0: [136  62  96 113 127 141 112  91 131 108 133 116  99 120 107 138 125 102
 110  63  94 105 125  52 104 132  58 121  94  85 125 109  69 142  93 104
 108 131 134 117  79  98 125 137 104  86  97 120  86  97 111  72  87  85
  93 109 102  90 115  98  82 128 135  97 111 122 106 127 125 114 113  65
 130 106 107 126 131  98 118  89 124  96 123 104 131 101 101 105  89 106
 140  96 142  92 129 120 114 141 116 126  80 139 107  85 109 102  83  96
  80 147  77 132 135  76 118 149 115  83 113 119 131 115 112 121 106  79
 150 119]
1: [101  78 114 131  99 141 156 154  91 142 112 107  87 128 150  81 124 135
 107 132  91  83 100 141 124  95 107 113 134  87 100  96  93  91 126  98
 124 113  93 149 123 124 124  90  99 143 113 121 144 101 130 118 129  80
  99 102 118 113 114 104 117 133  81  97 107  97 108  94  98 140 143 111
 115 149 114 107  90 161 128 110 101 116  83 108 136 110  84 118  81  93
  82 119 104  97 138  87  99 108 116 117 129 152 115 129 115 131 128  87
  89 110 121 126 127 101 142 121 106  77 111 103 144 101 111  86 119  88
 135 121]
2: [142 111  70 117 129 135 106  98 121 123  96 101 128 119 109 135 118 106
 100 127 122 129  78  96  99 125 100 119 132 128 130 136  80 152 128 112
 102 143 123 120 124 147  94 137 139 119 151 127 116  86 102  51 113 107
 133  92 159 112 119 117 119 127 130 114 102 124  96 129  95 108 112 126
 122  80 108 124  97  93 109 137 101 113 107 110 110  95  88  85 154 128
  61 160  72  91 136 119 150 153  91 112  80  87 119 126  81  78 141 122
  92  80 129 131 108 123 161 133 117 107  67 144 140 122  77  82  98 104
 100 118]
3: [134 112  90  97  88 130  88 150 120 103 127 100 125 110 112 124  88 127
  76 106 118 110  76 111 102 134 130 132  59 103 121 108  89 148 145 100
 126 136  95  91 123 144 108 118 122  92  91 145 114 100  81  76 135 117
 129 101 169 105 130 131 122  99 121 132 132 102 101 134 102 103  93 122
 119  94 131 109 135 119 129 151 118 117 134 126 117 100 139  93 174  91
 100 124 120  96 122 105 160 132  95 128  91  88 114 109 117  92 145 129
 100 111 133 148 122 123 126 121 115  99  98 126 134 105  97 110 124 115
 120 101]
4: [ 66 141 177 115  99 109 102 145 109 143 140 102 141 158 140 105 110 125
 166 136 133 124 119 144 133 142 146 151 135 111 131 118 176 120 160  93
 152 114 154 114 109  88 119 143 177 133 146 102 106 124 147 194 132 175
 135 105 105 139 124 171 112 153  93  79  89 148 181  82 137 162 152  96
  86 168 106 150 148  76 115  91 138 122 161 157 184  99 121 122  77 124
 143 125 144 135  79 133 125  74 106 126 148 166 148 157 133 131 114 180
  48 135 151 111 151 163 100 129 131 162 136  86  44 132 186  78 118 120
 105 127]
5: [ 96  99  95 164 107 161 182 204 142 185 187  95  80 141 190 120 167 173
 129 206  87  92  82 232 142 136  97 112 162  55  84 129 124 119 102 127
 185  87 175 148 206 146 148 119 149 181 169  76 141 125 138 129 138 143
 165 151 118 168 170  95 129 168 112 122 122 137 198  87 144 147 200 106
 163 137 106  93  66 220 144 104 173 141  82 126 194 157 157 134  63 135
 110 184 164 126 181  75 125  63 126 134 152 157 112 161 115 175 161 144
 116 146 203 139 129 153 115 142  92  79 125 211 130  95 198 173 116 157
 116  88]
6: [124 166 193 183 130  87 205  65 124 161 165 150 175 128 117 130 160 195
 203 129 121 184 154 187 151 139 115  92 166  67 148 169 139  72 163 109
 105 122 142 160 127 104 155 118 147 149 118  64 184 131 179 240 143 133
  81 255  75 131 134 185 141 201 132 120 122 173  97 138 170 132 141 133
 111 223  79 116 112  80 177 183 204 139 118  86 115 114  60 136 120 178
  74 166 141 189  89  90 134  84 143 162 139 196 107 137 114 126 183 117
 204 134 134  90 116 179 114 157 108 202 132 105 125 193 219 191 129 105
 152 115]
7: [105  91  93 156 115 161 161 144 107 202 176 138  95 119 137 122 159 162
 131 118  89 118 117 147 113 127  77 101 174  88 110 100 120  82  91  97
 128 129 159 198 141 115 128  74  97 178  95  93 190  82 156 185 134  80
  78 173 137 147 136  48 128 180 138 149  94 123 122 124  98 136 143 156
 156 182 185 159 129 150 164  84 168 106  79  98 130  71  55 181 114 116
  60 141  98 109 133 111 104  88 145 172 154 165 103  97 109 115 144  92
 165 138  99 141 181 101 137 160  89  99 159 121 154 104 136 162 149 144
 165 123]
8: [118 127 137 131 173 130  87  84 188  65 130 177 137  95 126  70 123  88
 152  89 146 154 248  48 131 126 161 162 113 188 101  82 155  81  78 202
 102 191 172 121  48 139 103  87 139  94  60 180  93 175 147  84 153  88
 107 102  49 106  97  61 190 108 144 102 165 202 126 178 154 105 149 160
 116 135 114  86 126  78 119 104 111 100 162 159 112 159 105 120  92 145
 184 100 142 158 146 159 103 161 137 104  91 154 177 113 168  91 134 122
 139 191  75  47 145 107 138 145 132 155 112 120 109 103  95 114 134 205
 150 145]
9: [128  86  95 106 113 112  99  91 104 128 142 119 113 118 114 132 106 124
 112  91 127  82  79  77  83 142  92 125  95 116 127 111  75 133  98 108
  99 129 121 133  95 135 109 117  94  74  90 128 112 102  91  81  97  95
 128 107 150  90 111  99  97 125 145 100 103 132 136 137  95 128 109 121
 133 102 119 111 112  99 111 106 118 100 112  88 140  88  92  88 120 119
 112 133 134  61 148 120 129 155 130 127 105  91 116  65 113  71  93 116
 102 120  86 128 120 104 123 129 113  68 129  97 137 107 123 120  92 118
 141 111]
10: [178 105 101  97 159 126 121  88 106  75 136 142 153 107  96 104 100  96
  97  72  66 105 117  84  77 111  73 135 106 112 151 105 114 147  95 118
 115 102  91 112 120 121 139 105 100  45 125 136  64 137 125  68  76 115
 107 140 121 106 150 100 121 125 127 121 155 107 103 125 144 143 105 117
  83 104 122 174 136  84 105  96 125 110 123 138 130 130 151 133 139 126
 141 104 125 120 123 116  82 140  74 114 131  68 107  90 107  82  82  66
 111 151  83 139 131 116 109  97 143 110 129 135 128 123  76 132 137  66
 143 143]
11: [152 220 236 130 138  68 213  78 192 144 182 184 168 116 123 109 182 174
 205 146 172 223 186 163 201 173 219 171 135 147 129 145 254 139 159 130
 116 159 188 187  66  71 159 201 204 176 127 128 180 122 167 245 150 180
 111 206  39 147 159 255 182 152 126  97 141 206 131  86 212 159 153 117
  75 255 117 215 193  42 182 172 192 106 166 142 103 170  91 208 143 188
 167 158 147 209  33 155 127  67 174 136 144 194 137 128 137 169 174 169
 235 138 140 130 104 200  87 169 108 231 164  55 147 232 243 210 116 132
 109 171]
12: [148 198 210 160 133  68 244  81 160 173 148 142 207  88  74 115 173 177
 210 153 178 202 197 162 168 184 188 173 149 159 145 180 219  81 131 136
 149 145 206 142  95  75 155 152 200 154  88  87 186 138 150 255 176 160
  70 235  50 153 140 220 176 158 130 104 139 188 120 103 197 192 139 149
 130 244 101 176 151  75 210 173 187 127 179 111  88 125  73 131 144 169
 118 166 166 245  32 144 142 121 125 103 126 194 159 107  92 147 210 114
 252 158 174 117  87 196 127 164 121 218 150  98 148 219 234 236 157 167
 147 133]
13: [ 95  67  88 135 103 119  84 181  81 113 112  62  88 165 140 100 133 139
 117 177  84  92  58 181 168 100 132 135 138  86 104 139 132 129 145 151
 168 113 110 134 139 168 102 104 117 129 175 110 162 142 115 123 147 144
 159  88 152 125 131 129 112 141  98 113 104 106 150 113 105 134 129 107
 123  93  68 108  76 136  99 120 103 117 108 123 106 159 149 124  88 135
 104 127 137  88 121 104 100  95 133 125 121 113 129 159 116 158 131 147
  69  92 203 102 124 129 141  89 136 128 100 145 138 128 103  80 153 116
 118  78]
14: [ 93 159 180 155 112  94 122 109 114 104 108 125 126 121 115 115 122 132
 150 142 170 119 192 124  98 147 161 127 107 174  98  63 157 116 113 155
 111 151 152  98  89  92 136 125 165 134  94 103 112 129 123 168 121 126
  70 124  48  87 129 134  87 136 106 107 133  84 139  93 121 126 147 111
  94 192 115 132 117  65 141 120  94  95 180 148 132 102  67 140 100 119
 134  86 129 197  94 129 135 101 127  87 110 187 155 127 158 151 108 143
 110 135  75  76 136 147 101 161 140 147 133 104  69 133 158 127 129 155
  86 133]
15: [117  99 115 133 104 134  55 160 153  63  89 125  87 111 106 152  80 122
 112  89 115 133 109 123 121 124 155  99  70 116 139 135 125 138 129 106
 122  93 122  95 129 151 115 148 102 142 117 160 121 124  76  91 140 135
 132 126 167 112 109 128 137  59 131 164 121  98 105 126 105  73  94 135
 168 123 155 105 144 141 131 141 110 158 118 140 131 131 178 126 163  98
 137  96 116  99 125 122 146 125  96 131 138  83 135 131 124 115 100 127
 133 128 140 133 141 110 115 117 111  78 119 128 115 103 131 117 111 121
  98  85]
16: [128  71  79 106 120 105  86  99  96 116 137 117  96 110 113 107  90  96
  97  71  75  94 160  62 107 123 108 100  96 108  93  98  89 121 129 116
 122 116 121 111  91 150 131 111  88  87  83 126  91  96 112  84 101 107
 114  94 114  91  89 108 100  92 108 100  95  97  80 113 106  95 104 104
 104 109 123 110 128 111 127 100  95 110 138  96 122 124 110 113 108 105
 147  98  85  75 114 127 112 130 110  93  90 104 112 120 127 103  88  84
 115 111  77  94 121  95 118 116 140 123  93 108 136 110 104  97 112  99
 104 118]
17: [100 118 122 105 137 137  66 134  85  77  95 109 122 117 128 118 118 161
 127 121  59  74  81  99 127 112 126 126 106  88 123 140 126 108 141 106
 133  82 123 125 134 104 142  93 134 103 176 137  90 164 133 132  95 155
 122  81 121 164 162 121  95  84 113  97 122 130 117 124  84 101 131 124
 109 129 106 123 105  95 126 105 104 115 131  82 102 100 162 124 100  96
  78 111 116  81  97 103  95 110 127 131 175 110 117 104 109 133 108 169
  82  79 129 119 119 151 123 103  95 128  90  88  79 156 113 103 107  68
 144 134]
18: [ 67 117 132 153 109 192 159 195 123 147 138  91  97 146 168 109 140 170
 138 114 103 111  93 165 140 139 106 121 154 123  76  91 111  80  98  66
 145 102 146 150 146 110 156 112 146 164 144 113 178 122 140 173 139 114
 125 153  95 166  95  94 130 145  96 129  70  98 173  62 104 142 190 143
 146 181 150 108 110 180 134  68 124 121 121 113 152 107  88 154 109 121
 105 166 127 121 131  78 128  65 137 155 118 164 135 122  86 144 165 103
 116 123 156 145 125 145 139 124 110 115  96 149 126 122 158 117 112 112
 129 112]

[217 173  87  82 166 132 124  75 126 184 129 149 162 158 117 217 157 119
 170 188 167 129 132 105 152 103  82 123 188 164 195 155 120 143 131 112
 115 127 138 130 174 144 128 122 148 109 171 119  95 109 120  54  94 180
 126 137 166 114 188 110 129 128 115 130 182 139 109 160  79 140 137 118
 138  92  85 190 122 169 105 159 133 135  95  83  97 130 140 121 113 188
  60 210  99 141 151 138 156 206 120 152 155  92  95 126 132 133 170 120
 138  99 145 236 153 163 180 123 115  76 126 156 184 111 118 135  94 130
 132 112] -> 2 3
[ 90  73 119 116 139 125  96 142  76 119  93  63  87 146 141 142  99 135
  76 146 107 112 102 122 130 121 117 131 118  95  99  89  88 122 146 120
 149 107  87 128 125 151 134  94  92 122 135 120 116 106 100  78 112 100
 114  65 139  88 126 136 127 108 102 119  86  94 103 112 102 124 127  94
 111  84 102 123 100 101 129 124  96  96 116 138 104 118  96 107  98  87
  78 119  78  92 124 107 116 106 103 113 119 104 150 138 127 142 125 107
  65 128 141 114 146 100 115 108 130 114  98  81 133 129  74  90 142 100
  93 111] -> 1 3
[ 95 131 141 109 135  85  55 105  95  93  94 139 119 130 130  93  92 108
 138 101 110 130 107 106 116 136 104 109 106  99 109  98 129 103 105  90
 124 137 128  87 112  88 124 129 117 100 124 130 101 135 112 106  86 117
 100 150 101  96 114 111 123  98  72  97 120  91 132  98 108 108 130 104
  81 165 152 128 116  99 140 114  81 101 121  78 106  86  81  98 146 103
  95 110 112 128 102 143 108 108  78 125 125 145 103 125 141 106 100 114
 112 112  74  78 129 111 119 120 105 127 111  69 119 122 123  92  88 128
  95 119] -> 16 9
[ 95 174 164 130 112 102 100  86  77 131 164 135 144 156 154 147 137 160
 172 138 121 116 120 155 154 144 122 121 133  99 114 108 163  77 145  93
 126 127 140 120 155  81 142 164 163 165 158  73 132 102 150 189 120 191
  91 193  91 153 103 176 136 135 105  76  99 170 144  84 150 116 150 124
  84 185  98 154 148 101 134 146 179 114 127 127 143 120 103 120  70 202
 149 150 160 154  70 115 145  48  88 137 135 185 127 163 109 143 123 172
 118 139 158 114 100 189 128 155 136 143 148  87  87 147 207 132 118 100
 144 143] -> 4 6
[211 180  66 100 179 171 153 106 184 175 118 107 159 138 120 181 150 165
 148 192 153 120  85 106 127  88  85 139 192 168 157 213 125 138 134 139
 157 110  88 125 181 161 116 142 121 128 196  86  97 116 171 111 105 170
 163 110 200 169 215 121 110 127 136 148 170 112 111 137  81 128 126 131
 116  99  96 182 123 133  96 143 120 173  82  87 101 126 166 131 110 180
  66 160 123  72 151 160 114 151 109 154 154 107  84 116 122 165 155 115
  95  90 171 254 121 175 189 116 104  93  90 150 130  79 104 148 107 152
 174 143] -> 2 17
[153 123  99 114 109 149  75 112 137 130  92  93 108 116  86 170 104  86
  95 122  85 131  64 118 102  91 108  93  95 131 149 124  93 145 113 115
 102 111 105 112 156 142 154 124  95 117 126 128 115 105  89  87 105 151
 124 101 171 128 168 149 105 112 142 143 143  94  68 150  98 109  88 137
  94  80 127 111 126 144 104 126 114 130 109 126 123 111 155 106 165 100
  84 119 112 109 128 141 148 104  94 141 134  97 112 153 111 130 109 100
  94  78 142 136 104 123 144 108 123  81 122 126 116  91 102 139 117  85
 117 114] -> 3 2
[ 65  68 105 131 101 113  73 150 111  61 125 104  96  93 115 118  93  91
 100  99 110 121 134 106 152 121 128 101 110 150 101 124 107 134 162 114
 142 121 124 112 120 177 126 109 106 106 131 180 106  96  68  97 152  96
 125 117 143 113 103 133 114  74 118 140 101 106 103 125 115 110  83 116
 168  42 145  82 116 114 102 117 123 135 165 130 120 132 151 124 131 116
 156 109 115 109 108 135 141  99 123 108  98  81 143 140 144 102  96 123
  93 123 114 134 114  93 101 123 143 131 142 115 114 139  76  87 132 115
  75  98] -> 15 3
[211 173 120 103 130 162 120 121 197 155 108  98 130 114 113 198 122 140
 125 168 142 163 110 110 117 102 109 118 123 200 156 149 114 150 149 125
 125  93  87 129 170 144 128 165 120 166 164 104 130 157  90  93  98 170
 146  93 192 149 193 100 138 123 172 175 157 103  68 156  93 128 159 169
  75 107 113 162 117 154 113 133  70 176 107 109 149 104 156 121 172 144
  24 148 149 116 145 149 145 152  78 167 147 100 133 146 123 132 125 111
  91 108 145 213 102 161 152 121 120  62  76 130  87 110 117 151 129 133
 132 139] -> 2 3
[ 90 149 166 158 162 145 145  99 184  43 137 140 137 106 140  83 141 118
 164 179 189 117 255 109  71 183 169 139 113 226 118 102 184  93  63 195
 122 166 163 128  63 127 117  91 145 145  46 146 169 213 140 181 170  79
  91 161  17 103 102  74 177 147 115  67 171 195 134 151 127 178 204 195
 134 195 150  67 167 105 206 117 140 172 192 183 139 156  14 192 113  71
 180 106 129 224 115 126 132 134 182  89  56 201 203 120 178 115 103 107
 173 207  77  56 151 125 176 145 139 195 125 134 126 112 147 157 193 255
 166 129] -> 8 14
[116  66 118 136 107 140  83 173 139 108 135 134  97  91  98 133 110  95
 140 115 131 120 128 161 142 134 159 117  95 150 133 134  95 186 135 110
 150 135 139  97 126 145 108 137 111 149 109 195 129  94  78 100 162 108
 126 107 169 108 128 137 140  69 177 173 111  94 122 140 141 106  63 148
 202  92 144  72 117 161 125 144 127 186 161 148 113 134 207 162 169  86
 156 118 126 117 114 132 147 122 126  92 124  81 155 159 154 120 101 138
 125 147 129 157 122  86  92 137 124 124 142 132 149 112 104  99 140 144
  91 100] -> 15 3
[196 175  34 119 212 157 170 137  78 209 160 132 187 154 114 148 165 179
 170 255 176  93 155 173 128  41 111 113 241 129 167 179 141 151 149 143
 130 133 150 136 197 160 138 108 155 156 143  72 176 127 172 112 187 151
 178 160 154 160 251  93 109 192 156  83 209 210 179 123 128 111 126  84
 167 104 111 224  88 227 102 130 163 142  64 126 119 149 152  88  63 199
  84 255 118 153 190 144 140 180 125 130 208 142 116 101 136 174 184 135
 190  84 182 240 172 165 190 136 145  53 157 200 217 132  91 181 160 202
 188 120] -> 5 7
[ 99  81 110 100  99 101  89 126 117  79 145 103  98  96 108 138 114 101
 101  69 103 110 142  81 119 137 119 125  86 126 124 103  65 122 112 150
 143 141 123 107  84 134 123 114 114  87 117 147 116 105  80  94 119 109
 117  88 140 110  81 116 116 121 126 111  94 125 114 133 115 100 103 126
 134  93 130  93 120 115 132 141 111 111 124 108 112 135 125 104 124 106
 160 110 135 100 141  92 145 141 112 132  59 101 112 127 141 101 106 100
 115 111  75  90 142  98 105 138 118 111 119 125 124  92  85 110 127 121
 131  79] -> 16 3
[168 132 130 126  93 135  91 169 160 121 107 120 116 124  98 145 115 120
  71 102 135 127  64 120 102 117 118 135  84 163 123 147 109 144 142 112
 143  74 103 115 148 129 137 144 103 147 128 135  91 129  75  90 119 135
 143 122 174 114 128 127 144  92 150 153 152  86  92 152 136 102  97 174
 139  99 142 105 132 147  92 115 111 156 149 138 132 110 153  96 169 112
 121  81  91 104 123 128 132 121  94 121 149  88 117 159 123 117 117 127
 121 105 109 129 111 130 125 114 129  74 126 129 124 126 120 128 109 112
  92  88] -> 15 3
[123  90  89 103 141 157  90 157 106 122 102  78 112 133 140 115 135 111
 108 164  84 101  65 129 124  85 124 107 136  97 121 152 108 137 116 123
 122  80  88 131 149 126 118  90 140  96 180 112  72 138 131 105  84 159
 167 102 150 124 165 123 106 120  93  92 133 108 134 126 126 103 132 115
 104  87 101 125 133 128 108 128  81 145 107  96 118 134 165  97  61  93
  79 125 133  77 119 110  84  77 127 123 135 104 126 130 131 133 115 150
  58  60 170 153 126 145 120 115 145 105  96  77 113 110  90  76 107 107
 117 113] -> 17 13
[ 93  78  80 120  97 119 116 164  65 135  90 101 107 133 132 118 123 118
 106 151  79  75  91 125 126  91 110 125 148 100  90 121 119 123 124 102
 152  91  95 125 153 150 126  92 131 124 132 143 104 114  95  70 125 119
 139 117 132 126 132 117 122  94 108  80  98 112 141 109  92 113 133  90
 120 122  75  76  85 170 124 121  69 101 102 121 115 128 108 106  94 112
  66 103 115  80 128 113 109  66 107 124 117 141 129 130 138 147  95 107
  79  92 153 119 136  89 116  94 131  85  75 122 152 122  99  95 116  87
 118  79] -> 1 13
[213 191  51 110 171 165 156  91  89 181 125 143 169 157 150 136 201 133
 173 233 141 132 103 130 140  85  76 131 193 158 165 162 160 116 126 170
 129 128 138 122 162 148 103 117 101 133 177  72  91 122 177  90 156 140
 153 149 135 141 227  98 107 152 130 135 208 142 121 162 115 166 137  90
 142  94 126 207  99 187 106 150 136 154  81  96 128 161 150 111  82 188
  52 219  89 122 141 162 131 186 107 156 191 105  95  96 101 145 162 110
 202 100 167 255 162 165 178 128 113  71 149 133 177 105 127 103 137 133
 198 135] -> 2 7
[112  86 127 153 114 125 126 145 132 127  87  37  86 133 141 135  74 136
  59 129 103 106  64 136 143 146 152 137 104  94  93 125  93 183 175  90
 149 153  83 107 134 154 118 101 110 140 130 151 175 108 112 103 123 132
 159  63 200  99 104 170 112  83 140 149 101 130 123 129 101  97  94 134
 141 104 119 115 113 136 100 166 124 137 108 117 122 118 103 119 186 132
 118 145 120  86 140 143 175 146 111 135  95  78 144 195 127 127 147 137
  84 132 205 163 113 119 142  93 121 138  98 165 149 109 101 109 113 138
 107 128] -> 3 2
[129 159 255 167 117  88 172  88 159 137 159 136 134 135 142 131 133 162
 179 172 206 159 196 145 162 195 153 128 134 196 163 112 217  86 146 137
 151 141 204 128  90  84 138 174 186 154  87  92 182 128 145 255 151 176
  67 160  49 150 162 201 113 141 120 105 108 137 132  50 158 168 190 154
 149 222 102 153 140 119 174 125 142 145 217 173 138 100  68 135 118 148
 185 142 162 210  65 136 129  54 192  80 128 219 164 103 101 156 116 141
 145 143 142  84 119 203 130 142 124 165 166 100 128 234 209 178 156 169
 132 119] -> 12 14
[103 131 159 144 143 145 106  94  81 126 113 149 159 112 152 109 104 171
 143  75  93 137  76 112 142 128 131 116  96 128 157 152 160 155 168  92
  99  93 103 125 107  33 123 138 113 124 199 120 124 210 203 152  99 202
 182 121 123 191 183 162 129 107 119 132 132 126  85 150 114  82 113 175
 119 136 155 109 197 120 136 167 177 211 141 101 120 137 210 142 166 114
 108  69 152 110 102 176  78 144 105 172 221  94 114 112 140 141  93 164
  65  96 114 145 163 136 118 129 163 138 109 108  63 174 148 121 155  65
 146 187] -> 17 15
[110 101 145 129 162 130 124 202 146 145 125  56  95 225 120 137 102 118
  95 101 194 150  72 197 129 189 153 160  97 140 142 179  76 213 187 109
 159 178  99 116 149 131  93 163 106 132 144 168 205  94 131  91 120 154
 188  77 228  77 114 172 148  78 145 187 109 181 133 120 103 135 112 171
 144 110 127 114 153 166 115 186 175 127 150 153 167  75 155 106 254 138
 172 179 155 133 171 144 242 198 189 127  72  99 153 191 101 104 153 168
  99 143 240 204  87 137 165  90 123 185 126 219 179 125 114 167 103 209
 129 160] -> 3 15
[207 162  60  96 158 183 141  93 147 149 135 115 131 140 126 150 192 146
 145 184 136 121  62  85 134  89  73 123 130 173 165 175 150 137 125 151
 125 100  86  95 157 145 123 138  86 132 208 109  92 143 165  80  79 186
 150 102 119 148 217 138 112 142 140 113 183 116  93 138  78 135 119 111
  89 103  70 197 120 142  81 146 105 179  83  80 114 135 134 133 113 168
  48 145 134  96 125 128 116 146 127 146 142 112  73 132 141 134 143 102
 100  64 129 244  99 167 178 101 119  82  91 128 126  88  95 138 115 127
 156 148] -> 2 17
[145 187 134 103 200 144 181  56 152 128 162 203 181  83 156 107 131  92
 147  61 110 195 202  77 117 145 186 158 140 114 149  83 159 126 101 180
  85 161 115 170 116 171 102 115 113  67  90 184 119 166 193 110 144 109
 100 128  86 127  81 138 178 162 149 149 160 129 166 197 176 173 113 119
 109  91 133 119 141  74 128 138 148 108 149 175 127 155 120 154 172 147
 227  75 150 173 162 186  74 187 142 112 141 108 170  62 165 119 134 130
 237 162  87  67 111 110 103 148 132 177 188 114  93 130 111  92 177 114
 155 186] -> 8 10
[ 82 150 167 148 119 124  80 106 121 102 125 120 155 110 153  96  99 137
 149  97 121 142 120 100 148 126 163 101 128  92 137 124 182 107 176 115
 103 125 162 120 134  73 123 166 146 181 223  91 127 190 185 207 116 154
 125 131 115 159 121 184 152 110  65 136  87 160 132 114 109 110 122  98
 104 182 171 176 180 101 126 128 159 151 132  85 100 132 126 129  99 166
 142  79 144 127  83 155 136  97 109 133 169 146 142 119 137 194 122 200
  99  92 125 143 146 156 104 132 129 171 139  63  70 180 171  87 120 101
 120 193] -> 4 17
[ 68 238 208 152 189 134 106  69 187 147 134 249 177 151 187  73 199  91
 144 191 184 192 239  63 136 163 255 142 157 183 100 114 221  80 133 235
 134 158 136 149  33 114 132 155 196 162 113 181 131 191 169 165 173 108
  75 165  63 123  95 165 207 170 115 177 213 178 159 150 166 153 166 180
 124 154 186 137 143  25 139 101  67  92 187 187 127 217 116 192 142 164
 221  58 114 214 147 196  91 190 213 109 149 133 211  88 207 199 200 171
 188 200  75  74 114 142 115 146 187 210 188  89 108 144 164 153 199 201
 130 186] -> 8 14
[ 61 169 204 141  94  99  92 104 142 119 148 156 171 138 138 126 129 175
 149 160 162 170 127 141 180 155 170 102 126 112 132 110 194 125 159 123
 107 146 179 158  97 106 149 180 177 178 176  78 134 169 195 255 115 166
 102 152  79 163 126 203 115 129  99 110  97 210 154  93 147 138 135  99
  96 180 163 208 184  71 131 131 169 109 170 137 150 133  78 171 132 201
 165 130 149 171  62 158 149  65 149 122 167 175 139 133 141 212 130 201
 124 114 116 107 118 169  93 152 133 178 145  55  55 172 227 115 129 114
  84 173] -> 4 14
[128  93 158 123 132 115 149 102 155 110 134 188 133  82 111 112 145  87
  94  92 168 145 206 104 131 171 109 163 111 161 114 123 127 119 120 170
 129 125 166 129  47 132 110 126 135  98  70 225  93 134 154 126 153 122
 127 126 115 137  65 102 159 131 165 119 141 158 174 205 185 186  98 104
 146  75 157 111 135 132 137  87 117 137 184 176 129 174 154 138 105 126
 202 103 193 121 148 139 137 164 185  84  87 143 162 110 164  81 117 109
 183 165  60 109 124 109 118 130 173 125 149 173 156 138 129 106 160 140
 126 112] -> 8 0
[105  95 131 121 122 124 118 117  86 130 107 106 104 130  96 125 150 137
 135 135  80  91 103 134 122  99  95 122 129  70 129  88 100  98  93 120
 114  98 104 143 132 107 137 113 112  99 141  79 110  98 125 100  95 138
 108 135 105 102 140 110 112 101  99  82 104  80 101  95 118 107 146  79
 118 143  96 131  94 118  99  99 129 104  89 100  82  85  89 103  80 106
  72 128  97  80 126  71  82  82  85 119 129 129 109 118 109 123 113 106
 116  92 102 127 138  89 112  80 105 107 108  98 132 119 104  93  90  73
 130 111] -> 1 17
[125  62  88 154  51 170 150 191 118 171  99  88  97 153 163 103 124 172
 145 127 101 111  89 161 118 162 109 112 151 131  57  82 124 110 121 122
 167 139 109 164 158 150 129  86 104 181 108 107 199  67 175 146 147 138
 112 110 163 169 107  96 112 156 105 129  73 138 136 144 109 130 138 180
 168 159 168 126 126 203 115  80 149  75 126 148 120 101  43 137  69  92
  97 147 152  68 119 119 134  62 167 138 106 154 152 104 113 142 127 102
 110 153 168 115 132  94 143 136  78 166  92 130 136 122  97 120 114 130
 146 110] -> 18 1
[130 255 215 216 127 101 185  79 209 147 162 255 213 198 212 159 130 152
 137 102 162 170 113  89 224 157 255 198 114  81 190 234 255 189 163 225
  87 166 160 159 114  69 192 223 196 199 197 125 164 255 239 195 193 173
 178  77 145 232 130 169 125 144 138 217 139 126 144 194 195 144 126 159
 125 137 182 161 236 115 186 201 182 158 192 213 152 227 178 178 160 192
 225  40 147 166 121 227 133 183 209 167 192 108 168 109 182 255 149 231
  62 116 113 181 198 162 104 164 135 216 213  97  66 202 192 132 217 114
  82 241] -> 11 4
[111 200 217 171 107 105  97  92 148  81 128 146 137 128 140 128 121 130
 170 129 155 145 122  99 173 155 193 124  98  95 163 133 225 101 166 138
 119 153 156 145 108  88 154 196 157 163 182  80 138 179 181 207 137 183
 111 146  99 179  86 221 154 119 106 118  98 188 145 126 126 145 145  83
  99 172 163 188 197  80 123 134 147 146 181 128 128 134 130 175 110 187
 141  98 148 150  91 164 118 114 178 154 179 142 154 119 139 206 127 197
 118  81 113 135 144 166  76  96 142 201 146  60  63 186 172  98 118  97
  81 167] -> 4 14
[190 149  90 133 152 160 127 135 161 162 122 100 129 136 127 165 154 153
 146 198 150 142  99 140 118  97  96 117 149 181 154 178 135 162 170 152
 132 121  98 101 162 144 117 145 131 146 209 100 120 154 126 114  61 183
 141 108 192 148 180 123 112 128 151 162 138 141  96 143  94 105 136 146
  99  86 115 174 123 130  93 165  86 191 112  91 123 137 163 100 126 164
  75 158 130 105 158 117 122 156  96 166 146 117  67 139 130 162 154 125
 103  84 177 207  97 209 188 109 100  93 109 148 157  89  83 116 109 135
 164 131] -> 2 13
[ 78 165 170 139 129  97  80 119  85 115 132 152 144 151 149 122 103 122
 164 148 139 125 122 127 145 120 148 140 122  99 111  96 151 116 158  96
 136 132 151 103 127 106 141 177 166 170 174 104 120 173 144 179 102 164
 108 144  82 142 106 172 111 137  92 111  99 172 140  86 155 122 130  94
  61 160 115 158 155  59 127 134 133 132 161 122 148 115 102 145  99 138
 145  94 141 168  84 145 115  73 120 128 144 147 119 132 148 165 117 163
 105 102 114 120 130 152  95 124 124 174 120  86  69 126 183 112  95 121
  77 140] -> 4 14
[125 100 134 141 135 141 116 144 146  95 116 204 129  67 101 139  92 100
 107  89 121 121 132  96 119 116 125 124 112 114 144 133 159 130 120 129
 114  83 115  99  99 162 139 123 129 108 132 154 110 156 123 105 133 144
 193 125 169 153 135 108 110  99 148 162 142  97 123 144 141 104 107 131
 169  99 164 126 130 112 132 135 121 151 137 176 152 157 216 124 145 116
 155 110 102 126 115 127 118 156 124 123 174  84 128 132 139  98  90 112
 181 125  63 120 145 114 130 105 158 136 120 141  71 156 107 128 157  92
  94 107] -> 15 10
